A single turn carries every row of the set below to another of its rows. Some are shown first; where does it send the rows asked next?
z_905: [ -4   9  15  11 -11  30 -14  21  10  -4   0 -22   8 -36  -4  -3 -15   2
 -14  -7   3 -42  -7   1 -13   3  -2  12 -19  -5  24  -2 -11   5  -4   7
  10 -26  17  29  -7   1  11   5  14  35  -2]
z_944: [-40   0   6   0 -13   2 -18   7  -5 -20  44 -21  -1  11 -26  10 -22  13
 -12  19   4   9 -15 -33  23  -8  -8  12  14  44  18 -37   0  18   4  -4
  -1  -2  -1  20 -24  -1   8 -14   9   9  -2]
z_666: [  5  -4   9  -7 -33 -11 -16  -1  12  -7  21  12   0 -12 -22   3  -7 -17
 -28   2  13   0   8   4 -23   8 -23   9 -23  14 -10 -22 -13   0 -20   9
 -15  11   3  12   6  21  23  -2   6  -6  15]
z_357: [-28   8  -1 -12  -9   0 -11  14  21  -3  18  -8  41 -33 -13  10 -16  -6
 -18   4  11 -12  -1  -3 -12  -5  12  29   1   2  20  -7   6  16 -23  19
   7 -15   9   7  -1   3  17  17  -3  21  -2]
z_55: [-25   0  -9  -9 -23  14 -18  -7 -19 -31  56 -23 -12   9   6  14 -20  -5
 -17  26  -4  28  10 -17  -6  16   3  14   9  12   4 -18  15  24  -8 -11
  14  -5  10  21 -24 -17  21   2 -16  32   5]
z_166: [  8  -3   8  -5 -32 -14 -17  -7  11  -5  22  13  -1  -9 -20   4 -11 -19
 -24   4   5   1  12   5 -25  14 -28   5 -18  17  -9 -15 -17  -1 -14  11
 -14  16   6  17   8  23  22  -6  11   2  19]
z_486: [-18 -14 -19  16 -26  24 -21 -13  -5  -9  19  -4 -11  -2  -5  15 -28  -6
 -16  22  -2  -1 -31  -3   4 -11  -6 -14  11  19  -9  14  24   6   1 -12
   5 -32  -3  31 -21  16   0   4  38  22 -18]
z_909: [-11 -14  -2 -20 -38  14   6  17  10  -1  32 -12  13 -14 -17  14 -14 -10
 -22  31   8  -3  26 -24 -34   2  -4  -8  18  27  -1  21  -6 -13  12 -14
 -18  -8   0  -6 -14  16  12  15  23  14  17]
z_255: [-26  18 -15   3  -5  11 -12 -15  -4  22  45  -3  -5   2 -34  10 -24   8
  -9  17  25 -20 -13 -19  -9  -6 -11  20  28  21  -2   1  17  -2 -11  -7
  -8 -36  18  34   0  21   8   2  26   0 -22]
z_41: [-17  19  14   3   4  27  -4   6  -7 -10  19 -25  -5 -11 -10  -8 -36  -2
 -23   2   8 -39 -16   4  -3   0  11  23   5  -5  15 -26  -5  18 -13  16
  17 -34  11  30 -12   1   2 -10  15  37 -13]
z_680: [-18   8   6  -8 -11  29  -8  20   8   2  17  -8  -6 -19 -33  -3  -9  -6
  -8  16   0 -25  41 -16 -19  24 -10   7  21  44  -6  22 -30  -1  -4 -16
   5   3 -12  -2   1  31  16 -11   7  18   0]
z_14: [ -5   7  -6 -27  -3   7 -15 -18 -10   3  29 -19   5 -14  -9  22 -23   0
  -1  -9  -8  -3 -26 -26   1 -19 -13   8   5  24 -12 -12  15  -8 -19 -13
   8 -23  13  14 -30  10   5  18  27  30  -3]
z_233: [-20 -14  -8  16 -20  22 -20 -24  -4  -3  19  -2 -11  -3 -10  19 -27  -6
 -18  18   1  -6 -30  -2   9 -12 -10 -11  14  16 -11  14  21   3   2 -13
   3 -36   0  28 -24  14   9   5  36  17 -26]
z_335: [ -2  -5   5   7 -27  32 -10  17  -4  14  20  -3   1 -15 -14  16 -10  -8
 -11  33  33  -4  35   2 -31  33  -2 -10  -4  10   7  23 -35   1  -6  10
   4 -13   4  22  -2  11  10 -22  18  28   8]
z_873: [-17  11  13 -24 -22 -13 -25   2  -4  -4  30  12 -15  14 -19  -8 -27  -8
 -24  35   9  12  19 -13  -6  13 -23  21 -13  19 -10 -17 -17   0 -25   8
 -13   4   8  29   6  18  23 -22  10  -2  21]
z_579: [-19  -4   9  -5 -19  25 -10  15  17  16  15  -6  -5 -34   4  34 -29 -20
  -5   0 -10 -11  -6   4 -13  19  -5  -1  -5   1   1  15  -7 -13 -25  -6
  13 -19  18   2   3  -4  30  18  24  26 -10]
z_969: [-17 -23   4  26 -28  28 -26 -16 -25  -5  36  -8 -27   6  -6  10 -41  13
 -22  25  -8   9  -1 -22   6   0  -7   0  16  23  -8  -1   8   7   5  -9
   1 -35  -8  38  -1  17   5 -18  37  11 -22]
z_292: [-21   6  -1 -15 -37  28  -4   8 -27 -30  47 -29 -14 -12   8  -5 -21 -12
 -12  18  -9  34  28  -7  -1  29  -3   4 -12   4   0  -2  -8  24   4 -14
   3   0  -6   9 -12  -3  16  -4   0  19  11]
z_556: [-26  -2  -9 -11 -24  13 -10  -4 -25 -28  53 -36 -19   8   9  10 -20   0
 -14  27  -5  22   8 -22  -4  13   2  14  14  18   6 -19  13  22 -11  -8
  16  -7   6  14 -29 -14  19   3 -10  30   4]
z_882: [-20   2  -4 -18 -34  31  -2   7 -25 -31  49 -30 -11 -13  10   2 -21  -5
 -10  21  -9  34  30  -9  -3  31  -9   9  -9   6   8  -2  -9  15   7 -12
  -4  -5  -7   5 -17   0  14   4  -1  19  13]
z_272: [-49   5  -6   8  -5  40 -10  10 -11  -9  59 -44 -13 -10  -5   6 -21  13
  -9  40  -1   5   7 -24 -11   4  14  15  11  15  13 -15 -25  23 -18 -13
  -6 -34   3  11 -16  -2  -6  -9  11  20   3]
z_865: [-21  12  17 -18 -28 -10 -29  -2  -3  -4  29  15 -13   9 -24  -5 -27  -4
 -23  27  10  19  21 -11 -11  12 -19  19 -18  16  -6 -26 -13   3 -20  15
 -14   1   4  26   0  16  22 -27  15  -4  19]
z_145: [-22  20   8   9 -39  20  -4  15 -15   0  24 -10 -10   9 -42  -9 -25  -5
 -18  35  13   8  29 -12  -8   9   0  24  -2  30  14  -2  -8  28  -5  -7
  13 -20  -2  32 -18  11  14 -35  -2 -14  23]
z_53: [ -8  19  13   3   9  29  -3   2  -7 -10  16 -16  -1 -11 -10  -8 -37   2
 -22   0   6 -40 -21   4  -1  -3   6  22   1  -1  10 -28   0  15 -15  13
  18 -34   7  36 -12   1   6  -8   7  36 -14]
z_940: [ -2  12  17  13 -14  30 -13  18  15  -1   9 -18   3 -35  -5  -5 -22   6
 -15  -9  -1 -46 -11  -5  -5   2   1  13 -20   1  17   6  -9   8  -3   4
   7 -24  15  36  -6  -1  12   3  14  35  -3]
z_818: [-16   3  20   9 -42  31  -2 -12  -9   8  40   6 -12 -27 -29   4 -27 -13
 -14  36  -2  14   7 -15  -9  -4  -8  18 -33   5   5  -8   3   2  -2  13
 -20 -19  20   8   4  10   8 -24   6   6  25]
z_693: [-23 -21   5  24 -27  27 -22 -27 -23   3  37  -1 -24   0  -8  11 -45  12
 -19  22  -9  11   0 -16  -3  -8 -11   0  14  19  -3   3   9   7   7 -10
   2 -37  -7  36  -1  18   8 -22  37  10 -17]
z_442: [-13  14   5 -14  -1  18 -19  18  17 -17   7  -7   8  -7  -4  19  -6 -12
  -7   8  -3 -43  19  -6 -16  12  -9  19  38  46  -5  17 -12  11  -7 -16
   3  -6  -1   0  -9  19  15   5  15  11 -18]
z_996: [-11  14   9 -11  -6  18 -15  12  17 -15   9 -15  11  -7 -14  16   1 -11
  -3  13   0 -40  18 -10 -16  10  -8  16  47  46 -12  17  -8  10  -9 -12
  -1 -10   4   4  -7  19  16   3  17   7 -19]
z_520: [-17  12   8   0   0  25 -14  26   3   1  14  -5  -5 -23 -25  -2 -10  -4
  -9  18  -1 -27  41 -18 -19  17  -2   9  15  44  -9  17 -32  -3  -4 -17
   3   5 -11  -1   1  28  14 -11   6  21  -5]

z_14 moves to z_579
z_666 moves to z_882
Now find these:
z_292 moves to z_969
z_940 moves to z_520
z_556 moves to z_233
z_909 moves to z_818

A single turn carries every row of the set below to another of its rows. Some are shown first; where does it send the rows asked next?
z_277: [-12  -5   2 -25  48 -30 -14   3  -9  24 -18  -4  -3 -14  -5  15   7  17
  12  -2  19  -5  13   3  12   8  14  27   7  -1 -12 -12  14   4 -23   6
  15   6  -3   7 -20   7 -34  -3 -12  -8]
z_236: [ 21 -27 -15 -13   5 -10  -8   0 -10   5   9   7 -18  -3  -8   9  -2  20
   2  -3  31  -1  15 -14   4  15   4   7   4  -4  -7  -8  -3  16 -11 -15
  40  -1  -5  39   1  18 -18 -10  -6  -8]
z_542: [  2 -21  -7  -9  -1  -5  -9  24   5  11  -1   2  -9  -9 -20   5  -3   9
   6  -2  43  -2 -15 -16 -25   9  -4  -7 -30 -22   1   3  23  11   1 -18
   7 -17  -6  25  25  25 -14 -26  -6   0]
z_339: [ -5 -12 -34  -4  11  -1 -17   1 -16  -3   3 -27   3 -23 -23  12   0  31
   1   9  24 -22 -33  -9   9   2  19  -8  15  -4   8   9  28  -9 -19 -19
  17   6 -11   5  19  22 -31   9 -18 -18]
z_583: [ -4 -15  -1   4  -3  19 -12   7 -16  10 -17  15   2  11 -43  18   6  15
   9   5   8  -2   0  18  10   9   8   4  -8  -7  11 -19  11   6 -45 -37
 -36 -10   9  17  -4  -3  -7 -11 -12 -13]
z_193: [ -1 -20 -27   1 -10 -13  10  -2  -5  -1 -15  -1  11 -43 -47   1  -7   4
   6  -1   8 -10   3  21  -9  -1  18  -1  -8  -4   0 -36  27 -28 -26   6
   7  -5   6  28  28  23 -13 -32  11   5]
z_443: [  8  14  -2  28   5 -15  10 -11  -9   3   4 -15  12 -11 -26  13  -1   3
  -9  -4 -13  -6  -2 -22 -41  17   4   8  11  -9  10  17   2  12  -5  -6
 -26  16   0   3   7   3  -1 -12  -7  -3]
z_864: [-23 -19   1   5   3 -18  16  -3 -15  37 -18  -8  -5 -11 -11  34  11   9
 -12   2  16   9   0  37 -12  17  16  20   3   6 -13 -15  24  10 -33  -4
   9   2  -6  18   6   3 -27 -18   0 -14]
z_43: [  7   6  12  -2  -2  -3   6 -12 -13 -19  -8 -25   9 -25  -6  22  20  25
 -10  18   6 -12 -23   9  -4   5  10  37  11 -20 -15 -23  21   9  24  17
   5  -2 -22  -1  13  15   0 -22   2   6]
z_952: [-14   6 -13   1  -1   1 -19  11  14   1 -10   3  22 -29 -19  21  37  -1
   7  17  12  -8 -35   1   6  -2  15  -2   9 -17 -12   4   9  21  -6 -17
   4   2 -22 -15  -9  13 -12 -12 -11  10]
z_643: [ -1   7   6  -2  13   0 -20   7 -23  -3 -16 -18  22 -31 -30  10  -1  67
   9   9  -3  -6   0   5   2   2  -7   2  14  -7   0  -6  11   3 -18 -12
  36   5   3  20  11 -16 -11  15  -1   1]
z_350: [ 16 -14 -24   4  -7 -13  13   7 -14  -4 -20 -24   3 -38 -27  26   2  34
  28  17  19 -15  -7  -5   2  10  10  13  -7  -6   6   1  12  -3 -59  -5
  18   1 -12 -20  13  36  -8 -16 -10   0]
z_711: [ -5 -10  11  14  -8  -6  17   0   5   6 -37   4  -2 -19 -36  10   9  14
 -12   3   6 -16  -4  13 -20  14  12  39  -1   4  15  21  43  15 -30 -12
   8  -1   0 -10  26  20  -3 -43   2   3]
z_337: [  5 -34  -8  -3  -8  -2 -33  -3 -22   2 -18   4   1 -25 -40  19  -4  23
  -6  -8   1 -24  -6 -14 -21  11  15 -10 -23  -2 -10  -2  29 -21 -12  13
   8  20  -6  31  18  31  -8  -1  -6 -13]
z_609: [-10   8  17 -22  -2  -9 -40   5 -30   4   1   7  18 -12 -35  30   4   8
   3  10  11 -16   5  -5  31   0  14  23  -9   6  -2 -23  24  10 -15  12
 -20   3   5 -13  20   1  -7   9   0  10]
z_552: [  3  18  -8  -9  28 -17  -5   5 -24  -2   5   6  18 -31 -20   5  -2  19
  26  19   3 -14  -6  17 -14 -14  10  13  25 -14 -10 -22  18  -4   6   2
 -17   1  12 -27   8   8 -14   5   0  27]
z_951: [  2   7  16   6 -13  -9  -9   3 -14  -1 -21  35  -4  -8 -34  11  -7  54
  17  13   8 -10  -6   1   2   0   2  11   3   3   6 -11  15 -10 -60   3
 -14  13   4  14  13 -11 -12   7  -8 -10]
z_545: [ 19  -8   6   8  -5 -24   0   2 -19  -7 -22  10  -3 -44 -41   3 -19  19
  -1  -7  -5 -16  -5  -1   0  -2 -12  18   1   3 -13   9  -2  -2   8  -1
 -15   2   1 -13  16 -15  20 -17   7  14]
z_94: [ -4  -2 -20   5  -2  -6  -2   6  -4   6   3  -9   1  13 -28  27  -8   1
  30  -5  12  -6   1   6 -18   7 -10   6   0  -2   3  -5  10  -7 -58  20
 -22  -4   8  32  13  12  -8 -21 -17  -3]
z_162: [ 21  12   1  -5  25  -6  -2   9   0  25  11 -11  22 -18 -15  11  10  21
  23  14  18   5  13  -5  12  -7   5  12  21  -1  -2  -4  14  17  14 -19
   2 -17  13  19  -3  29 -18   3  12   4]
z_247: [ -9 -20 -17  -9  -1   5 -31 -11 -15 -11 -10 -10  -1 -35 -10  12   6  37
  -1   0  26 -14 -14 -22   9 -10   2  32 -14 -25  -6 -18  18 -21  -3  -8
 -13  -5 -20  12  21  -6 -16   1  -1  11]
z_209: [ 26  12 -18  -7  11  -8   4   8 -13  -5  -8  -2   1 -23 -35   6  -2   5
   0  10  -2 -17  18  14 -15  -1   6  46  22  -5 -19 -11   0   6   9   1
  -1  15  -5 -29   8   6  11 -17   6  22]
z_32: [ -1  16  18  23 -16 -14 -19   4 -15   2 -31  -2   9 -21 -52  19  -1  32
  12  -6  -5 -30  -1  -7 -22   7   6  20 -30  -1 -19   4   8  -2 -22  -4
  23 -11  11  -1  14  20  14 -17   1  20]
z_22: [ 39 -27 -16  17  -6 -19 -12   1 -21   2 -18  12  14  -4 -28  25   2  29
  -6 -16  18  -9  11 -11  -4   6   7  37 -11   3  17   0  12 -20  -3  27
  12   9  17  -4   9  20 -10  -3 -15   8]
z_565: [  6   7  13  -5  15  18   9   4 -40  38 -13  -6  -6  -2 -20   4 -19  13
  -5  25   3 -21  27 -22   1   5  10   9   6   9  -6 -14   8 -13 -23  -7
  -2  -9  11  15  14  15  -5 -32 -14  12]
z_710: [  6  25   0 -30   9  -2   6  18 -30  23 -17 -14  -1 -16 -35   5  13  14
   6  -3   8 -12   3  15   3 -23  14  -3   7  33   6   8  15  17 -40   1
  14   4  13   1   9  10 -29 -13 -17   1]
z_217: [ 16  15 -13 -10  27  -4  -4  10 -20   3 -14  23  14 -20 -31  36  11  16
  35  15   7 -13 -10 -15 -13   4  -1  21   5  -1   1   5  15  -1 -20  17
 -11   2  -4  56   8   6 -12 -30  -5 -14]
z_771: [ 10  27 -12  -3 -14  -5  18  21   3  21  -9  -8  -3   0 -41   6  -6  13
   2  10  24  -3   6   3 -17 -13  11  25 -16 -14  -8 -14   6   5  15  -5
   9  -4   4   7  32   9 -16 -32  25  24]
z_903: [  2  -5  -2  21  -5   7 -12   1 -36 -12  -4 -16  20 -11 -27  -4   8  13
  15  15  15  -8 -18  -8  -1  -1  -5  21   7  -8   8 -19 -12 -16  17  13
 -16  -2  25   4   0  13 -11   6 -24  17]
z_826: [-37  10 -15 -17  -7 -20  -9 -11 -32  12  -9 -17   8 -11 -27  19   6   4
 -14  17   0  -2  23  -1   2  14  12   6  14 -20  -8  -1   8  12   6 -12
  -7  28  -7  -6   3   1 -11 -10  -4  18]
z_558: [ 26   7 -20 -11   7  16  -5   2 -21  13  19  16   4  -1  -9  22   4   2
   9  43  21  -5 -35 -10  -3   6  33  15   0   6  -3   8  16  16 -12 -22
   5  -2  -7   4   5  17 -18 -20  -5  -3]
z_709: [ 21  14  18  13  15 -16 -11   4  -7  -4   4  -7   2 -14 -36  20  -3  25
 -24  -6   6 -13 -23  -1  -8   1   6  34  -3  11  22  -6  26  13 -11  20
  -9  -2   6  -7  36 -21 -22  -3  -3  -6]
z_319: [-13  10   1  11  -3  15 -19  19  -6   5  -7  19  -1  -8 -43  16  12  24
   2  10  31  -8 -27  15 -28  16  12   5 -17 -17   4   6  43  -7 -26 -15
  34  -6  -6   2  29  32  -7 -14  -7   0]
z_340: [ 17  26  -9  -7 -18 -14  -1   3  -7 -26  -4   7  19 -15 -46  13  16  19
   2   8   4 -13 -19  16  11 -17  -8  -3 -17  -2  -2  -2   1   9   7  12
 -18   4  -1   2  -3  14  16  -7 -18  -1]
z_126: [  9 -19  -4 -13  18  -9   7  16   1  14 -32  -3   9  17 -33  23   6  18
   3 -10   9 -18   5  12  21 -10  30  20  -7  -7  33  -1  13 -18   6  -8
  23  -4 -13   1  20   8 -22 -23 -16   5]
z_506: [ 15  20 -30  10   3  -7  22   5 -22   0  -6  45  35 -12 -31  24   0   8
 -20  24  -1   0 -12   7 -20   8   8   2   9  -9   1  -6  17   5  -4  12
  17  11   1  13  11  -1 -10 -26  -2   1]
z_989: [  7   2  -7   5  -2  -1 -24  -1 -39  -3   6  32   3   3 -30   9   8  32
   9   4  16  -3  -9  14  -4   5  16  13  15  -2  -3  -5  17  -3 -43 -18
  48   9   1  27   7  24  -8   1   0  -3]
z_586: [  6 -13  18   6   1  -4 -21   1  -9  24 -35 -41 -15   7 -30 -15   5  36
   2   4  12   5  -4  -1 -18   3  14   5   6   4  -5  -7  17   1 -10  -4
  -7  11  11  -3  11   8  -2 -47  -3  -2]
z_150: [ 25 -13  -9  -6 -19  -7 -23   5  -8  16 -16  26 -19  10 -29  20  -7   6
 -25  20   5  -5 -12  17 -16   9  29   6 -16   2  -2   0   6   0   5  10
  22   9   2  18  12  11 -16 -34 -12  16]
z_775: [-11  -1 -23 -24  11  10   3  19   4   2 -11  -5  21   6 -16 -12 -14 -19
  17   1  10  -6  10  -4 -17   9   6  11   1 -12   7 -12   7  -3 -14 -19
 -22  -3   3  19  17   2  -6 -33   3   5]
z_604: [ 35 -17  11  -8  15  12 -15   6  11  33 -22  14   7 -26 -28  13   8  -6
  10   0   8  16  -4  34  -4  13  26  12  -9  -9   2 -18   6 -14  -3   0
  12   4  -1  14 -12  12 -17 -25  -4   7]
z_175: [ -7  -9  16   2  16  -5   1   3  -8   1  -9   3   4 -55 -35  16  -2  41
  19   6   5 -14  -5   2  -2   4  -3   1   5  -3  -4  -1  16  -3   9  16
  -4   6   7 -36  10 -17 -14   9  -3   7]
z_369: [ 31  11 -12  -8  22   3 -11   0 -25  10 -17  10  -5 -28 -16  19 -15  37
  15  38  21  10 -21  10   4   3   4  17  -5 -28   6   3  -3  -5 -36 -22
  -1 -14  -8  13  -7  -8 -17 -28 -18   2]
z_325: [  1  35  14 -12   7  11 -10 -14   1   2 -23  -9  -9 -23 -19  15   0  34
   6  -7   1 -11  -8   8 -14   8  17 -13   2  21 -16  -9  29  -1 -31  -6
 -17 -17  -2  14  22  12  -2 -17  11 -21]
z_573: [  0   8   2   2  17  -1  29  -6 -44   4 -20   0  14 -35 -24  26   6  21
 -26   9   9  -8  -6   5   6   1  -5  18 -27   3   1  -2   7  -6  16  17
  20  11  -4  -6   2  11  -9  13  -8   7]
z_111: [ -7  -2  -9  10  -3 -23  -5   6  15   8 -45 -15  -2 -11  -4  30  23  29
   0  21  19  -9 -25  22 -10  19   5  10  17  11  -5   2 -10   2 -30  -6
  17  15  -4   9  22  14 -25  -4 -11  12]
z_894: [  0 -16   0 -13  35   1   7  -1 -22  10 -27 -20 -12   7 -28  38   1  20
  -6 -11   7 -10  -9  12   5   9   3  34  -8 -19  17   3  42  14 -44  -5
  10  -6 -18   6  12   7 -16 -33  -3   4]
z_384: [-16 -27 -10   5   0   9  -4 -25 -17   4 -18  13  24 -11 -34   5  19  22
   8  34  12 -16   3  -7 -16  -7  13  22 -34   4 -12 -16  13 -12 -24 -31
 -18  -5   6  17  20  11  -5 -16   8  -7]

z_175 moves to z_552
z_339 moves to z_558
z_951 moves to z_277
Now find these:
z_643 moves to z_162
z_193 moves to z_350
z_565 moves to z_586
z_340 moves to z_573
z_217 moves to z_126
z_989 moves to z_236
z_22 moves to z_247
z_94 moves to z_894
z_826 moves to z_443

